One turning vector, and how many steps it has turned
The counts run from 0 to 593.
24; 13; 9; 18; 24; -9; 22; -36; -30; 15; -22; -18; -18; -14; -15; -13; -18; 20; -8; 6; -5; 8; -28; 5; 14; 9; -22; 37; 5; 10; 2; 16; -32; 30; 0; 10; -12; 22; -16; 37; -28; 6; 17; 2; -15; -17; -6; 3; 28; 14; 7; -8; 9; -30; -17; 15; -17; -12; -35; 2; -7; 6; -10; -13; 24; -1; -24; 5; 20; -12; -1; 4; -1; 15; 14; 12; 25; -9; 12; 13; 6; 2; 4; 21; 0; 27; 14; 1; 7; 13 -> 128
19; -16; 14; 2; -5; -41; -2; 24; -13; 34; -27; -37; -5; -5; 7; -6; -34; 40; -3; -25; 3; -1; 0; -24; 13; 17; -25; -2; 32; -15; -30; -23; 27; -1; -21; -21; 9; 21; 12; 35; -1; 9; -6; -9; -16; -21; 21; -2; 34; -13; 23; 10; 14; -11; -5; -6; -4; 4; -10; 9; -15; -17; -8; 1; -23; -3; -12; 6; 9; 31; 17; -3; 33; -5; -22; 21; 18; -22; -6; -25; -12; -15; -22; -2; 7; 1; 18; -15; -14; -13 -> 547
-2; -17; -11; 12; -15; 5; -6; 11; 6; 43; 21; 12; 6; -3; 28; 7; -14; 22; 4; 26; 13; -17; -5; 2; 39; -9; 1; -29; 18; -25; -9; 24; 19; 4; 2; -9; -17; -3; -5; -3; -7; -15; -14; -25; 32; 4; 7; -1; -19; -13; 10; 24; -2; 28; -10; 10; 9; -21; -1; 10; 13; -9; 2; 19; -7; 8; -8; 28; 28; 34; -11; 14; 39; 3; 25; -11; 24; -17; 12; 45; -8; -35; 23; -9; 4; -5; -3; 10; 1; -10 -> 32
17; -20; -29; -4; 28; 18; 8; 31; 2; -11; 0; -11; -28; -12; 8; 15; 1; 7; 4; -25; 7; 3; -11; -3; 15; 20; -6; 1; -6; -15; 12; 2; -5; -17; 36; -13; -12; -8; -40; 4; -41; 18; -8; 5; 35; -24; 9; -16; -9; 15; 17; 4; 2; -16; -13; 4; 23; -2; -31; 0; -9; 14; -13; 3; 8; 26; 5; 28; 15; -12; -6; 2; 3; -3; 24; -18; 27; -2; 5; 10; -14; -20; 12; -2; -28; 14; 55; 40; 11; -26 -> 587
-3; 26; 28; -17; 12; 12; -21; 6; -1; 12; -9; 2; 10; -7; 7; 4; -1; -22; 21; 21; 3; -51; -4; -17; 27; -9; 1; -5; 19; -8; 11; 32; -7; 8; -16; -5; -30; 10; 2; -12; 12; -2; 9; 26; -2; -15; -16; 25; -10; -2; 1; 10; 23; -27; -1; 8; -34; -4; 7; 11; 48; 39; -33; -6; -2; -7; -14; -23; -19; 16; -14; -24; 5; 8; -23; -36; 8; 15; 13; 25; -7; 23; -3; 13; 7; -16; -4; -21; 28; 0 -> 284
8; 32; 0; 7; 10; 11; 10; -21; 8; 25; -14; -3; -9; -17; -6; -19; 19; -10; 23; -2; 17; -34; -13; -8; 31; -8; 4; -5; -22; 18; 17; 32; -28; -1; -30; 22; -25; 5; -8; -20; 0; 12; 13; 5; -17; -7; 4; 5; -14; -3; -14; 3; 34; -6; 0; -3; -22; -36; 7; -23; 10; 14; -8; -12; 40; -10; -14; -17; 4; 3; 12; -3; 19; 7; 30; 27; -16; -7; 24; 25; 18; 12; 10; -5; 17; -19; 13; -27; 51; -11 -> 455
15; 4; -1; -21; -4; -18; -10; 28; -7; -45; 1; -7; -14; 3; -14; -2; -25; -36; -2; -25; 16; -30; -3; -13; 21; -3; -24; 9; -6; 7; 30; 3; -3; -22; 12; -23; 14; 3; -17; -3; -15; 5; -34; 14; -17; -10; 18; -5; -4; -2; -4; 13; 29; -11; 1; -21; -39; 16; -19; 6; -10; -11; -9; -24; -13; -9; -35; 20; -8; -4; 2; -11; 15; -6; -19; -4; -21; -11; 9; 6; -25; -4; -29; -11; 6; -29; 54; 28; -2; 6 -> 572
17; 25; -8; -20; -30; -4; 3; 3; -21; -12; -3; 7; -21; -29; 5; -5; -3; -56; -6; -11; 6; -1; 9; -13; 15; 5; -8; -19; 21; 12; 10; -20; -6; -5; 28; -11; -8; 20; -26; -2; -2; 6; -18; 34; 4; -23; 26; -11; 0; 3; 31; -30; -26; 4; -2; -1; -1; -1; -14; -2; 4; -9; -17; -5; 17; -10; -23; 30; 18; -11; -21; -23; 29; 6; 10; -5; -5; 3; 12; 16; -14; 4; 15; -22; -35; 12; 31; 48; -29; -44 -> 105
-14; -11; -53; -2; 3; 2; 1; -2; 30; -45; -15; -10; -8; -18; -11; -2; -11; 6; 16; 17; 14; 28; 17; 20; -14; -16; 38; -10; 9; -14; -18; 33; 10; 4; 5; 21; -4; -29; 3; 17; 11; 21; -12; 9; 28; 32; 10; 5; 8; -14; -1; -6; 10; 3; 3; -22; 35; 0; -22; -32; 8; -5; 23; 21; -18; 30; 14; 0; 4; -12; -7; 13; 9; -34; -10; 27; -14; 30; 24; -13; -5; -5; 27; -5; -7; -17; -8; -4; 26; -16 -> 199
23; 10; 15; 9; 15; -5; 16; -21; 16; -8; -9; -4; -8; -21; -7; -13; 37; 24; 1; 31; 37; -8; -7; 3; 1; 0; -11; 21; -7; -4; -3; 12; -29; -6; -40; 15; 5; 22; 20; 1; 16; 30; -6; -25; 9; -4; 0; 16; -10; -11; 6; 0; 7; -15; 10; 23; 2; 16; -1; -2; 10; -11; 39; 4; -13; 1; -26; -27; 7; 5; -18; 1; 20; 5; 46; 7; -4; 7; 23; 29; -33; 3; -36; -17; -4; 21; 16; 18; -13; 21 -> 438
-4; -27; 8; -11; -8; -8; -10; 25; -19; -22; 4; -14; -23; 7; -2; 10; -25; 34; -20; -8; 25; 18; 0; 2; -17; 35; -18; 17; 12; -9; 4; -14; -11; -5; 12; -20; 32; 16; 20; 32; 6; 2; 10; 1; 18; -7; 0; 6; 22; -3; 11; 22; -22; -32; -3; -7; 3; 14; -25; 12; 0; 22; 4; -23; -38; 4; 5; -8; -17; -4; 0; 10; -19; -7; -24; -3; 20; -8; -4; -27; -22; -2; -36; 25; -2; 15; 4; 41; -30; 21 -> 578
-15; 14; -6; -49; -4; 6; -2; -6; -1; 20; 0; -18; -11; -17; -22; 1; -14; 25; 10; -6; -1; -21; 7; -20; 18; 8; 13; -13; 5; 16; -35; -16; 2; 11; -19; 5; 12; -6; 6; 51; -15; 11; -4; 34; 4; -3; -14; 1; 2; 22; 5; -4; -36; -7; -10; 4; 1; 4; -9; -14; 11; -22; 13; -46; -24; -10; -24; 6; 4; -6; 3; -5; -8; 5; -21; -23; -44; 1; -6; 15; -19; 49; -16; -2; -10; -21; -10; 6; 18; -18 -> 292
-3; 3; 21; -14; 8; 7; -22; 17; -10; 10; 8; 1; -9; 7; -14; 11; -17; -28; -13; -5; 10; -35; -5; 4; 20; 7; -13; 17; -1; 14; 56; 30; -2; 6; 25; -4; -7; 8; -12; -5; -11; -30; 12; 8; 7; -14; -11; 6; -2; 7; -6; 14; -1; -22; -4; -16; -33; 0; 8; 21; 29; 43; -61; -20; -3; -16; -3; -7; 2; -5; -15; -13; -8; 20; -11; -50; 21; 11; 6; 20; -2; -5; 8; 12; 19; -27; 25; 9; 17; 15 -> 93
27; 7; -3; 7; -16; -27; 7; 10; -16; -3; -22; -16; -11; -13; -22; -29; -48; -13; -26; -9; 2; 24; 13; -15; 2; 11; -32; 22; 29; -12; -1; -4; -22; 27; 28; -2; 8; 18; 2; 21; 13; -20; -20; 7; 7; 15; 5; 14; 41; 3; 9; -13; -33; -4; -9; -10; -31; -6; -18; 15; 7; -3; -16; -1; 5; 10; 20; 13; -1; -12; 12; -8; -18; -7; -35; 2; 8; -12; 0; 0; 30; 3; 24; -12; 11; 38; -12; 22; -32; 15 -> 351
11; -22; -18; 5; -23; -2; -2; 1; 29; -9; -13; 5; 11; -4; 14; 2; -24; 48; 11; 33; 30; 19; 5; 8; -31; 12; -9; 24; 7; -2; -33; 17; -15; -14; -13; 6; 17; 10; 39; 15; 9; 36; -1; -22; 28; 22; 4; 23; 4; -46; 4; 14; -14; -11; 9; 4; 11; -2; 20; -14; 10; -11; 44; 13; -15; 19; 6; -34; -7; 10; 18; 16; 14; -10; 14; 34; -6; -7; 9; -5; 2; 3; -24; 9; 17; 8; -24; 5; -8; 14 -> 195
18; 6; -10; 13; 1; 2; 30; -25; 12; -9; 16; -1; -8; -4; -12; -8; 26; 12; -2; 33; 28; -1; 2; 4; 9; 2; -14; 3; -19; 1; 10; 21; -20; -12; -10; 17; -3; 8; 7; -2; -2; 28; -7; -23; 8; -17; 1; -5; -2; -5; 23; 7; 8; -4; -3; 22; 4; 0; -8; -8; -9; -24; 34; -4; 11; -8; -35; 4; 34; -6; -14; 12; 26; 6; 67; 11; -10; -2; 18; 24; -23; -17; -22; 1; 6; 9; 35; 35; -4; -15 -> 437
13; 6; 29; 22; -12; -38; -17; -16; 25; 0; 2; -4; -14; 7; 11; -35; 2; -14; -2; 24; 22; -18; -1; -28; 2; -11; -17; -15; 25; -1; 18; 34; 5; -2; -9; 5; -20; 22; 16; -18; 2; -14; 10; -13; 12; 22; 37; -4; -10; -21; 5; 18; 15; -1; 17; -13; -11; -9; -4; 4; 32; 1; -25; 18; -8; 30; 14; -30; 0; 21; -17; 13; 50; -18; 14; 13; 17; -3; 12; -6; 12; -33; 18; -20; 5; -12; -14; -12; 13; -19 -> 222
-29; -14; 6; -22; -11; 5; -22; 36; -2; 2; 2; -15; 15; 8; 11; 2; -12; 4; 3; -2; -8; 25; 7; -1; -13; 20; 4; -7; 9; -2; 17; -29; 35; -8; 34; -27; 17; -9; 14; -6; -15; -21; 28; 8; -1; -9; -7; -5; 6; -25; 9; 32; -11; -11; 10; -32; -2; -8; 7; 15; 14; 29; -35; -13; -7; 0; 15; 1; -20; 14; 2; 10; -19; 10; -51; -5; 31; 4; -26; -35; 15; -1; 6; 35; 19; -26; -19; -2; 10; 1 -> 559
11; -34; -13; -34; 7; -5; 1; 19; 6; 18; -12; -29; 17; 5; -10; 12; -14; 53; 16; 0; 11; 5; 6; -10; 32; 4; -4; 0; -8; -25; -24; 6; 21; -29; -11; -10; 0; -5; -17; 13; -17; 23; -27; -3; -1; 6; -8; -1; -19; -18; -6; 20; 8; -6; -16; 5; -18; 14; 6; -5; 3; -7; 15; -24; -4; -9; -30; 13; 21; 15; 37; 18; 4; -14; -8; -18; -4; -30; -1; 17; -2; 31; -27; 18; -2; 9; 2; -7; 33; 11 -> 536
22; 19; -6; 2; 1; -30; 23; -9; 17; -29; -2; 22; -3; 11; -19; -10; -27; -1; 4; 11; 19; 2; -5; 16; -12; -6; -18; 25; 6; -26; 28; 53; -28; 7; -11; 9; 22; 3; 24; 2; 25; 16; -5; -15; -5; 12; 10; 7; 29; -8; -11; 9; 25; 2; 7; -9; -31; -13; -18; 16; 2; -7; 20; 26; -2; 14; -7; -14; -9; 1; 15; 16; 2; -9; 16; 8; 13; -18; -2; 11; 19; -32; 23; -2; 34; 28; -1; 29; -20; 33 -> 190
7; -21; 15; -24; 5; 3; 29; 21; -7; -3; -3; -11; 16; -17; -23; 24; -41; 53; 9; 6; 9; -11; 15; 23; 14; -11; -1; 10; -6; -24; -10; 12; 16; 28; -31; 8; -2; -5; -8; 35; 2; -12; -17; -24; -6; 15; -20; 10; 11; 4; 3; 10; -14; 16; -5; -3; -5; 25; -20; -6; -3; -30; 25; -10; -16; -9; -33; 14; 9; 25; 23; 1; -18; 6; 1; -30; 12; -15; 11; 24; -18; 3; -20; 16; 26; 1; 17; -7; -6; 13 -> 515
-15; -2; -1; -29; -15; 3; 3; 9; 1; 10; 43; 45; 20; 5; 1; 19; -14; -9; 4; 22; 2; -34; 5; 5; 4; -16; 22; -13; -7; -7; -6; 35; 8; 25; -5; -9; 10; -8; 20; -9; 28; -21; -11; 0; 32; 6; -12; 0; -3; 20; -16; 38; -25; 30; 3; -19; -26; -3; -3; 9; 7; -7; 14; 6; -18; 2; -24; 2; -12; 11; -28; 11; 6; 7; -4; -28; -16; 12; -13; 42; 19; -25; 22; -2; 22; -32; -4; 12; -3; 2 -> 498
-7; 9; 3; -52; 7; -1; -1; 9; 35; 40; -13; -2; -3; -1; -17; -14; -15; 31; 6; -9; 1; -16; 18; -9; 5; -8; 12; -6; -10; 6; -40; -7; 7; -8; -20; -2; 5; -16; 35; 32; 10; 3; -8; 14; -5; 32; -1; 17; 11; 8; -8; 10; -22; -7; 5; 3; 2; -13; 0; -23; -16; -29; 14; -18; 1; -19; -8; 8; 15; -10; 16; -2; -15; -21; 8; 12; -63; 6; -20; -9; 14; 7; -32; 10; -5; -5; 18; -25; -8; -18 -> 484
13; 18; 0; 2; -1; -3; 21; 6; 9; -6; -20; 13; 13; -12; -16; -18; -10; -28; 5; -11; 1; 6; -1; -9; -9; 0; 20; 25; 1; 6; 1; -9; -31; 2; -7; 1; 25; 39; 5; -7; 11; 35; 4; 30; -7; -47; 6; -14; 7; -3; -2; -13; 10; -4; 29; -17; -36; -14; 15; 5; -3; 13; -20; -20; 3; -35; -15; -38; -38; 10; 6; -3; 19; 7; -16; -7; -7; -6; -19; -4; 5; 33; -13; 0; 11; 4; -26; 15; 12; 28 -> 134
-24; -2; -1; -25; -16; -7; -11; 27; 14; -4; 26; -7; 23; 15; 22; 11; -11; 20; 30; 8; 8; -9; -6; -16; 5; 10; 0; -33; 7; -22; 16; -18; 29; -26; 10; -27; 17; -13; -2; -14; -12; 5; 2; 12; -7; -20; -14; -25; -15; -22; 6; 34; 2; 9; 7; -21; -20; 0; 9; 0; 20; 2; 1; -24; -27; 1; -21; 5; -5; 41; 19; 22; 16; 21; -26; -26; 10; -9; -18; 1; -3; 14; -9; 24; 18; -21; -12; 21; 26; -32 -> 58
20; -14; -34; -23; -20; 2; 9; 9; -18; 5; -30; 5; 8; -33; -1; -21; -9; 7; 2; 16; 25; 11; -6; -15; 33; -13; -2; -5; 20; -34; -24; -6; -25; -4; -16; -14; 26; 28; 17; -7; 17; 6; -18; 26; 10; 17; 14; 16; 9; -11; 5; -2; -8; 11; -16; 5; -23; -5; -23; 0; 17; -1; 32; -2; -5; 22; -10; 14; -1; 16; 17; 9; 16; -31; -40; 10; -3; -11; -1; -6; 19; 2; -3; -1; 12; 30; -19; 9; -18; 16 -> 521
4; 1; -9; 7; -13; 1; 16; -19; -18; 2; 24; -13; -6; -33; -16; -10; -3; 3; 14; 19; 0; -7; 19; 30; 20; -44; 19; -2; -20; -1; -25; -4; -6; 29; -41; 6; -32; 16; -9; 9; 13; -14; -24; 20; -14; 42; 7; 23; 11; 19; -1; -5; 2; 18; 6; -2; 8; 8; -58; -23; -5; -16; 20; -4; 12; 18; -31; 36; 9; -13; -8; 7; -7; -4; 1; 16; -12; 4; 13; 3; 7; -8; 2; -4; -23; -5; 39; -4; -3; -22 -> 489
19; -25; 5; -18; 16; -9; 25; 21; -9; 12; -22; -1; 17; -20; -24; 2; -32; 24; 9; -5; -1; -2; 13; 18; -3; -15; 18; 29; -10; -12; -26; -25; 5; 21; -19; -12; 26; 27; -13; 25; 7; 8; -13; -4; -9; -7; -5; 6; 31; 2; -16; 21; 3; -8; 14; -10; -15; 23; -5; 8; -26; -4; -8; -18; -17; -31; -50; 2; -15; -4; 14; 2; -26; 18; -5; -15; -12; 3; -10; -11; -14; 6; -48; 6; 5; -11; 27; -8; -5; 34 -> 324
-1; 1; 9; -17; 21; 22; -25; 13; -4; -15; -12; -9; 5; -3; -1; 15; -26; -15; 0; 2; 15; -30; -2; 11; 17; -5; -10; 26; 2; -10; 38; 13; 1; 4; 20; -12; -8; 1; -9; 0; -15; -10; 26; 23; -9; -15; -11; 10; 18; 0; -4; 15; 30; -40; -11; -15; -23; 4; -21; 11; 12; 39; -41; -13; 6; 0; -12; -6; -23; -3; 8; -9; -19; 4; -11; -19; 25; 18; 19; 4; -5; -14; -7; 30; 9; -22; 37; -4; 15; 16 -> 92
-13; -24; -14; -11; -13; -7; 17; 25; -14; 4; 29; -9; 18; -10; 13; 3; -14; 24; 8; -1; -10; 20; 13; -10; 0; 4; 10; -27; 22; -30; -25; -17; 14; 9; -5; -17; 5; 0; -15; 13; 2; 7; -25; 8; 44; -3; -5; -14; -28; 10; 8; 0; -26; 21; 9; -20; 16; 5; -11; -7; 25; -12; 19; 3; -11; 29; 5; 20; -21; 21; -12; 13; 0; 7; -26; -26; 27; -18; -25; 3; 11; 12; 38; 2; -12; 30; -31; 37; -10; -30 -> 524
-9; 1; 33; 9; 35; -24; -3; 13; 25; -14; -18; -26; -10; 17; -11; -22; -20; 11; -3; -18; 7; 25; 1; 6; -24; 15; -20; 36; -19; 16; 50; 20; 7; -3; 9; 0; -36; -16; -25; -3; -26; -13; 10; -31; -6; -9; -8; -1; -9; -11; -13; 19; 21; -34; 25; -19; 4; 2; 9; 8; 0; 17; -34; -2; 6; 10; 18; -19; -16; -3; 5; 13; -15; 19; 5; -4; 31; 2; 18; -14; -3; -6; -4; 18; 24; -18; 4; -9; 27; 10 -> 398
8; -22; 4; -8; 9; -9; -13; 11; 36; -36; 2; 0; 19; 22; -2; 16; -34; 36; 1; 16; 1; 30; 4; -5; -7; 25; -17; 18; 21; -17; -5; 10; 17; -26; 42; -3; 1; 9; 8; 22; -17; 41; -36; -2; 15; 11; -2; -5; -4; -27; -5; -2; -2; -12; -8; 1; -21; 16; 32; 9; 22; 2; -6; -17; -7; 15; 2; -8; 2; -8; 11; 8; -15; -5; -3; -17; 3; -7; 3; 11; -27; 29; -20; 14; -1; 15; -26; 34; 8; 15 -> 365
-1; -34; -20; -15; -8; 12; 6; 2; 25; 15; 25; 14; 15; 1; -1; 17; -9; 63; 18; 6; 18; -1; -6; 4; -4; -8; 7; 11; -19; -17; -50; -5; 6; -16; -22; -15; -2; -7; 43; 13; 6; 18; -15; -4; 24; 26; -17; 12; 8; -7; -13; 39; -8; 8; 5; 0; 3; -14; -12; -18; -5; -3; 44; -5; -21; 22; -12; -4; -29; -3; 1; 25; -24; 1; -3; 25; -7; -12; -19; -11; 10; 4; -30; 28; 5; 5; 6; -4; 9; 9 -> 3
8; -13; -6; -24; -31; -13; 14; 21; 9; 1; 8; -13; 14; -11; 2; -17; -24; 31; 9; -9; 20; -3; 23; -9; 1; -3; -12; -12; 25; -24; -41; -15; 1; -11; -26; -23; -5; 2; 33; 13; 15; 10; -32; 7; 18; 28; 13; 28; -17; -22; 5; -5; -10; -3; 10; -13; -10; 14; -2; -11; 25; -19; 41; 4; -17; 27; 1; -1; -37; 13; 18; 7; 4; -12; -9; 14; -5; -21; -1; -4; 7; 20; -17; -4; 5; 44; 8; 9; -42; -10 -> 24
11; 4; 10; -25; 3; -19; -13; -11; 35; -34; -2; -6; -10; 11; -12; 18; -15; -3; -5; 8; 15; -6; 3; 5; -5; -2; -14; 37; -19; 17; 44; 29; 17; -20; 23; 6; 7; -27; 4; 9; -9; 1; -7; -15; -28; 16; -5; -11; 22; -34; 4; 17; 5; -20; -1; -3; -7; 10; -2; -6; -10; -10; -3; -22; 3; -26; -26; -10; 30; -17; 3; -1; 0; -3; 7; 7; -27; -1; 22; 1; -23; -14; -26; 0; 15; -42; 22; 2; 11; 16 -> 401
-11; 19; 38; -6; -3; 6; 2; -21; 10; 53; 23; 1; 12; 9; 9; -12; 13; 33; -9; 20; 1; -8; -3; 6; -1; -5; -6; 10; -21; -4; -16; 3; 3; -2; -19; -6; -22; 16; 33; -10; -5; -21; 4; -7; -1; 28; -41; 19; -7; -1; -11; 25; -21; 4; -5; 4; -22; -21; 9; -1; 14; 11; 4; -14; 26; -6; 0; 9; -6; -6; 10; 13; -29; 19; 14; -5; -10; -18; -15; 20; 47; 9; -7; 31; 14; 2; -23; -22; 24; 3 -> 481
